Each row is where one point has got to under a steady rotation. How many ticks took it there?
The counts run from 0 to 571.
[144 143 157 113 146 131 142 123 115 115 151 158 105 170 154 160 161 126
 152 167 141 144 151  61 182  96 143 124 127  96 135 151 132 130 135] : 59
[137 136 204 110  92  89 108 113 114 113  97 124 134  91 108 133 117 163
 132 148 131 105 122  91 112 181 129 147 121  76 148 156 155 141  99] : 257
[119 128 180 140 127 102 112 105 130 143  99 140 141  86 129 134 165 152
 179 137  96  76  87  97 173 103 118 134 137 123 128 132 141 123 171] : 570
[130 161 133 148 158 132 151 113 140 115 136 112 121 144 135 133 136 112
 135 132 129 136 165 159 161 104 127 228  98 109 131 166 153 116  75] : 218
[151 197 160 116 145 126 149 105 117 117 125 149 128  99 134 117 158 138
 129 134 166 124 134 122 144 135  89 165 130  97 159 152 166  66 112] : 395
[132 118 140 117 138 100  94  62 142 129 123  87 131 155 137 144 130 105
  86 174 135 107 110 123 148 143 164 132  98  78 154 151 167 107  91] : 270
[127 138 181 129 124 125  70 114 165 137 135 130 119  86 127 146 155 126
 138 124  94 123 146 155 140  91  93 149 118 106 132 129 173 126  80] : 345
[184 141 120 131 127 134  96 125 150 114  78 119 116  86 136  86 141 121
 120 153 139 122 111  70 139  93 124 118 134 122 157 210 104 106 136] : 409
[148 131 132 108 161 112 101  57 127 120 135 106 154 167 137 146 131  90
  85 186 143 117 135 127 143 133 172 132 115  85 146 128 148  94  72] : 275
[167 131 139 108 155 143  70 107 128  92 147 134 100 159 161 154 143 101
 107 169 173 138 164  91 138 113 156 103 148 120 161 156 133 105 119] : 282
[120 145 120 120 190 135 130 109 135 127 123 103 123 165 150 103 131 115
 142 161 115 134 145 144 158  72 121 200 115 115 116 158 151 102  92] : 224
[104 133 158 135 148 124 138 115 118  93 132 153 160 144 176 131 175 144
 153 176 118  94 132  94 174 105 148 130 135  85 120  94 125 112 136] : 62
[122 140 136 138 170 110 134  92 108 103  78 125 152 153 141 105 147 123
 153 140  91 119 126  96 169  74 173 140 101  83 110 141 104 147  73] : 326
[188 109 147  97 122 115 109  79 137 141 143 174 156 112 135 108 160 129
 124 158 136 127 124  97 108  93 101 110 160 110 149 149  96 112  82] : 507
[174 119 171 118 150 121 100 119 116 104 194 131  95 144 126 148 134 145
 140 120 119 143 177 124 129 113 155 168 153  95 131 158 122 153  62] : 110
[149 127 141 104 179 113 115 115 122 153 152  81 110 144 156 128 162 125
 150 157 122 119  47  90 138 109 121 152 119  91 156 171 114 102 101] : 494
[135 107 151 117 167 160 102  64 153 165  94 121 148 158 167 105 119 151
 139 161 123 115 135 152 141 146 109 148 118 114 129 191 159  98 151] : 133
[134 119 153 168 110 142  71  97 157 121 138 110 120 126 122 122 128 159
  92 121 134  73 129 146 157 135 180 159 137 121 108 184 149 100 119] : 529
[127  83 188 145 159 104  67  96 144 159 138 145  97 175 148 121 153 116
 125 130 113 101 122 132 185 121 150 164 100 133 128 134 133 115 134] : 443
[124 151 163 126 120 124 140 148 103  84 138 100 130 101 142 158 112 132
 184 152 128 104 113  93 151 161 135 181 155  80 125 158 135 146 121] : 480
[193 151 174 122 116 144  75  99 126 106 124 161 125 105 145 131 132 152
 118 115 129 115 168 114 115 135 141 101 153 108 169 165 134 125  96] : 516
[141 120 188 138 122 109  59 116 140 126 119 143 126  88 113 132  92 131
 125 160 145  94 134 100 130 168 158 177 142 150 113 160 148 110 157] : 33
[146 125 135 103 154 122 124 135 137 124 139 172  97 151 128 115 159 125
 138 169 149 161 173  77 179  57 113 152 134 120 101 167 129 126 143] : 552
[119 127 206 148 146  95  43 113 109 114 117 142 136  98 124 125 139 103
 181 135  86  93 111 118 128 117 120 153 152 106 102 128 124 136 102] : 342
[126 117 159 141 120 154  55  87 188 156 139 125 132  85 119 125 132 148
 106 144 128 102 141 153 156 141 152 144 133 119 114 172 181  95 127] : 31
[133 147 206 125 125  90 126 128 105 115  77 141 137  97 121 143 143 144
 181 139  93  77 119  79 149 117 124 157 135 129 145 133 149 133 158] : 571
[132 120 166 111 160 156  88  79 128 167  93 136 119 165 154 109 113 148
 148 171 135 116 131 123 127 123 110 142 119 143 123 209 142 109 168] : 134
[195 101 140 140  87 117 121 100 162 130 131 185 139 128 127 139 150 127
 120 147 114  97 165  87 134  88 134 120 148 144 167 156 112 144 114] : 192
[146 174 159 108 140 111 131 124 120  94 143 129 104  86 100 162 151 140
 140 138 151 137 128  70 166 135 154 137 129  72 113 145 174 117  92] : 161
[157  85 159  90  93 129 130 115 154 127 146 119 112 167 122 158 114 144
 118 199 138 132 165  78 112 117 138 157 142 120 136 191 122 155 122] : 369
[106 134 122 124  93 139 137  98 155 112 132 141 140  92 109 138 138 149
 153 177 146 129 122  94 166 109 136 117 152  77  80 184 137 125 126] : 152
[163  89 101 148 135 101 111  91 137 117 160 123 154 118 137 127 112 113
 136 160  82 102 139 119 129 108 159 155 160  98 115 153  97 151  64] : 102
[126 117 127  99 141 116 124 123 138 113 133 177 129 133 142 100 171 125
 132 183 129 132 176  95 176  55 130 153 137 109  88 133 130 113 120] : 553
[166  82 166 108 119 123  96 125 148 135 125  88 103 157 127 151 100 130
 128 183 121 111 150  89 121 118 141 163 124 140 140 181 137 143 134] : 363
[127  91 189 130 119 113  43 114 161 145 111  90 113 107 134 125 121 116
 142 157  96  91 113 130 122 113 115 168 134 132 133 156 148 124 130] : 352
[195  94 133 137 177 114  91  80 143 153 108 136 149 140 170 120 145 102
 127 151 100  91 127  94 158 120 145 112 115 121 170 114 146 111 129] : 184
[176 113 153 118 122 122 103 126 133  99 171 120  89 132 136 141 137 128
 125 126 113 150 172 112 125  94 152 138 150 101 146 175 109 169  63] : 105
[118 158 182 104 135 129 137 106  72  77 143 120 141 169 160 148 146 156
 143 166 150 103 144 107 130 137 158 145 152  88 127 137 130 109 127] : 383
[155 148 202 121 149 123  40 103 109 103 110 155 134  88 119 124 116 130
 140 131 127 115 174 130 115 150 145 110 151 110 139 146 149 120 108] : 23
[143 121 130 122 192 135 111 116 122 128 133 114  94 185 144 111 121 110
 121 163 140 125 142  90 180 110 162 166 115 123  88 176 142 115 132] : 545
[174 160 119 137 130 117 131 108 138 125  95 164 151  67 129  86 132 105
 136 159 154 123 104  84 141 136  90 156 141 117 144 185 127  84 118] : 405
